rotation ticks, each row followed by its count of ticks
The counts run from 0 to 216.
[ -1  15 -41 -15  -3  32  23 -22 -36 -12  20 -23 -20  -2   4   4   9 -16
  40  17  35 -23 -16  -3   0 -16 -25  -8  22 -13  30 -24] => 106
[-22 -15 -12 -16  14  42  -8  -5 -25  15  23  33   6 -13  25   9  -4  -6
 -27  18  18  -4   1  24  22 -20  -8   5 -53  10  28  33] => 153
[-44 -13   8 -18  18   3 -15 -57  11  49   0 -24 -11 -18   2  13 -16   8
  -8   0 -17  12 -21 -12 -50   3  -9   5   0  -6 -20  11] => 72
[ -7   1 -20 -11   2   6  10 -15  26  38 -29 -13  11 -20  -6  -5  18   6
   3   5 -22 -59 -12 -26   5  57  14   8   2 -19 -13  13] => 175
[-10  -7 -18  31  25  -4  19  -9  -2 -14  19 -13 -17 -25   3 -25 -27  14
  -3 -23 -44 -29  31  11  -7  51  19  22  22  23 -12   5] => 121
[-13   5 -38 -38  33   1   4   5 -35   1  -4  18  39   2   6  -4   2 -16
 -19  20 -17 -41 -17 -31 -15  19  12  23 -25 -12 -22  13] => 54
[  1   2  -7  17  12  44 -27   2  11  31  17 -10  11   9 -13 -16 -16 -30
  27 -14   4  -9 -45 -15 -45 -21 -37  23  10  25  14  -2] => 191
[ -8  20  25 -34  49  18 -24 -10 -14   2 -25  24  10  35 -20  -3 -20  -2
   5 -36 -19   0   3 -29 -17  17  19  10 -14  -1 -13 -34] => 138
[ 12  -8  -5 -14   3  14   1  -8  -4  72  -9 -33   7 -47   1  -8  -4  17
  22  12  26 -23  32  17  24  18 -15 -17  16 -23   9 -10] => 170
[ -3  28 -14  27  38 -16   1   2 -27  30  28 -30 -30  15 -28   8   9 -20
  18  12  23 -10 -21  15 -25 -41  20 -15  -9   7  15 -22] => 198
[-12 -19  -1 -26  70   0  14  14   5 -13 -20  36  -4  12  26  -3 -15 -25
  -9  10  19 -10  -3  16   7  -5  15 -19 -38   9 -34  31] => 148
[  7  -3 -20 -14   4  12  -3 -28  19  51 -29 -11  19 -25  -2   0  27   1
   1  14 -19 -54  -5 -21  -3  49   1  14   1 -22  -8  10] => 174
[  1 -19 -25  19  30  20  26  -5 -12  25  10  -3 -50  20 -35  26  -5  24
  33  14  -8 -21   8  21   5  13  25 -25  14  24   9  -9] => 21
[  4  -6   2   9  19  43 -32 -23 -19  43  19  11 -37  17 -20  -7   0   9
  40   6  13   0   2 -37  11 -31 -16   8   2 -16  19 -10] => 14
[-13  -9 -11   5 -12 -17  18  11  12  31 -19 -21   8  -5  -3 -17   3  -3
   2  12 -13 -71 -11 -20  19  54  38  -8  -5  -4   0  -2] => 177
[ 20   6  32 -19  30  31 -35 -26 -26  24   4 -14  18  33  -9 -22   0  -3
  -5 -27  10  17  11 -17 -17  -5   2  27 -22  -4  26 -35] => 135
[-57  -9   6 -16 -24  13   0 -29  -3  14  12 -12  -3  -4 -15  32  -5  12
  12  38  54  -1  39  26   2  -6 -17  19   8  -1  22  -5] => 162
[  4   7 -45 -39  40  13  -4  -4 -37   7  -6  16  46  -5   8  -3  16 -18
 -18  19 -14 -38 -14 -22 -22   7   2  25 -18 -12 -12  15] => 53
[-30 -13 -13  19  -7   5   2 -17   9 -10  25  11  13  -3  16 -18 -34 -61
  -4 -18  -3 -36   4 -20  32  39  24 -23   6  14  -3   0] => 1
[ 12  -7 -22 -17   3  24  -8 -33  13  62 -23 -17  21 -30  -4   3  30   5
  -1  15  -9 -45   4 -10   4  37 -14  11   4 -26  -1  12] => 173
[  1  22  25 -32  46  25 -38 -26 -17  11 -24  17  10  32 -15  -8  -8  -3
   1 -37 -13   5   2 -26 -25   9   9  24 -17  -3  -2 -32] => 137
[ -1 -14  31 -11  24 -13  17 -22   8 -18   0 -57 -15  15   1 -50 -23  -5
 -25 -33  17  14  -6 -14 -13  21  24  17 -17   1  -6 -14] => 130
[-15   7 -13  13  42  33   6 -16  -2  18 -15  30 -58   7 -33   9 -12  18
  39  -7 -26 -22  -5 -25  -2   7  16  -4   6  -3 -20  -5] => 18
[  1  12  11   7   3  57   2 -15  17  -8  -2   3   1  -8 -20 -12   0  19
 -38 -16  -1 -13 -14  24 -14  19 -16  61 -25  -1  42  -6] => 34
[-47   7   5   1  15  -7   3   7  -1   5  13  11  -7   8  38 -15 -55   1
   7  12   7  10  33 -16 -26   3 -12  33   0   7 -39  42] => 64
[ -9   4 -10 -12  39 -11  41   9  -4 -31   3 -14 -40 -21   3  -9   8  19
  43  28   6 -22  -9 -34  -4  -4   4  23  12 -37  -6 -10] => 111
[-22 -34 -20  15 -24  19   6 -30  -1   2  46 -11  14  17  15 -12 -19 -60
   0   2  16 -22  -1 -16  27  21  15 -20  12  20  16  -4] => 3
[-81  -4   2 -17 -28  12  10 -10 -11  -3  18   1  -4 -16 -19  19 -30  14
   2  24  39  -6  19  16  15   1   7   2 -10   7  24  -9] => 160
[-24 -16  12   5  41   8  39   3  30 -24  32  16   3 -17  11   9   0   1
  -9  13 -26   6 -17  17 -23  28   3  45  -6 -35   0 -10] => 212
[  5   5   7  26 -11  23   5  39  16  22   6 -13  -2  20  14 -51 -60 -25
  27 -20  16 -19 -17 -17   4   4  -5   5   8  23  -3  -4] => 187
[ -7  -4 -12  -6  -2  -6  18  -2  20  34 -29 -18   7 -16  -7 -10   7   4
   2  10 -22 -64 -12 -24  12  61  32  -1  -5 -14 -10   3] => 176
[  2 -31 -18  23   4   7  17 -31 -10  -1  43 -53  -2   3   6 -15  -9  -3
 -12 -13 -17  -9  22  31 -12  38   8  19  18  41  22  -3] => 124
[ 10  -9  -1  20  39  22  49   2  39  -9 -21  -7 -58   4  12 -12   7  20
 -21   0   5 -12  -8  28   1  18  10  22 -24   4  -9  35] => 27
[  9  12   2 -10  21   7 -13 -22   1 -11  -4 -28  34  25 -45  -8   7 -13
  -2   5  49 -12  23  39 -26   2 -22  23  14   0  13 -31] => 42
[-13 -22 -12 -13  21  37  -3  13 -27  18  29  27  -1 -14  29  -1 -13  -4
 -23  15  25  -8   6  31  25 -23   2 -13 -50  11  24  32] => 152
[-27   2 -37 -32  29 -12  18  15 -32 -11  -4  19  28  -2   4  -8 -11 -14
 -17  21 -17 -47 -15 -32 -18  17  29  19 -20  -8 -24  11] => 55
[ -9 -13 -21  16  38  18  26  -3 -11  22   0   6 -57  13 -40  16 -16  22
  39   3 -23 -25   4   8   9  15  26 -27  11  14  -7 -14] => 20
[  3  28 -22  12  34  17  55  23 -30  15  25  11 -27  -7  39  17 -17  -3
   3  -9  -6   7  -1  28   6  13  19   4   2 -14  19 -26] => 206
[  5 -31   5   5  16   7   7 -51  16 -15  13 -54  -3  23  11 -24   9 -17
 -27 -16   1   9   3   2 -38  28   0  40  -3  18  -2  11] => 127
[-39   9  16 -18   4   3   2 -33  27  14 -29  -6 -14 -17  -2  11  -1  11
  21  23  44  -3  32   5 -11   9 -24  20  18 -28 -27  14] => 165
[ -6  -8   6 -27  54   3  -2   8 -30  10  -2  17  11  35 -26  15 -25 -13
  26 -19  -4 -10  10  10  -2  16  34 -31  -6  22   8 -43] => 141
[ 22  -9 -10  28  31  -5   6  21 -30  11  31 -18 -21 -21   2 -14  24  31
  36  36  -9 -20  37   0   6  -8   5  36   8 -14  30  -3] => 115
[  8   3   7  13   2  59   7  -6   8   1  10  -3   0  -9 -12 -15   5  22
 -36 -12   5  -7  -8  32 -12  16 -11  53 -27   1  50   1] => 33
[-44  -5  19  -4  10 -29   2 -33   4  48 -11 -36 -33  -3  -4  14 -21  13
  -5   4  -8  -2 -15  -5 -14  13  39 -33 -12 -12  -7 -11] => 75
[  2  17  25   6   3  -8 -13 -37   2  66 -14 -23 -20  40  24  30  20   2
   1  20   5  -5  15  16 -12  10  21 -11 -14 -22  26 -10] => 79
[-36 -18   0 -15  12  10 -26 -54   6  55  11 -20  -7 -19   7  13 -14   7
   2   3 -14  20 -10  -5 -51  -6 -16  13   1   0  -8  17] => 71
[  7 -19   2 -25  67  13 -10  -5  -2   0  -8  28  16  48   3  36  13 -26
  10  22   7  -8  10  26 -20   0   6  -8 -19  20 -11   8] => 145
[  4 -19  14   3  21  -2  13 -45  16 -21   7 -53  -8  22   9 -32   0  -9
 -32 -22   3  13  -2  -9 -33  27   4  38 -11   7 -10   5] => 128
[ -2  56 -14  14  49   5  49   9 -22   9   1  16 -52  -3  30  14  -9 -11
   3 -19  -5  -5  -1  13  -3   5  23   5  -3 -21  -9 -13] => 204
[  8 -25 -26  22  32  21  30  -7  -8  20  13  -9 -50  23 -23  30  13  20
  28  20  -7 -22  11  38   1   9  12 -18  17  26  14   0] => 22
[-23  13  15 -22  12  -6  13 -15  23  28 -32 -14 -21 -39  -3  -8 -23  16
  22   8  39  -9  39   3  14  17 -11 -13  17 -32 -34   3] => 167
[-10  11  27   5  -3 -18 -11 -31  -9  71  -3 -34 -23  28  11  25  15   6
   0  18  12  -5  11  18  -6   7  31 -19 -19 -18  30 -15] => 78
[  4  20  13  25 -13  14   1  18  35  10 -17  -4   6  46  26 -36 -20 -29
  12   2  17 -34  -2 -24  -3  22  -7  37  -5   6 -12  29] => 184
[ -4 -17  23  -8  21  -8  15 -31  19 -21  -6 -52 -13  15   7 -43 -14  -9
 -29 -29   9   7  -8 -18 -24  27  13  30 -14   6 -17  -2] => 129
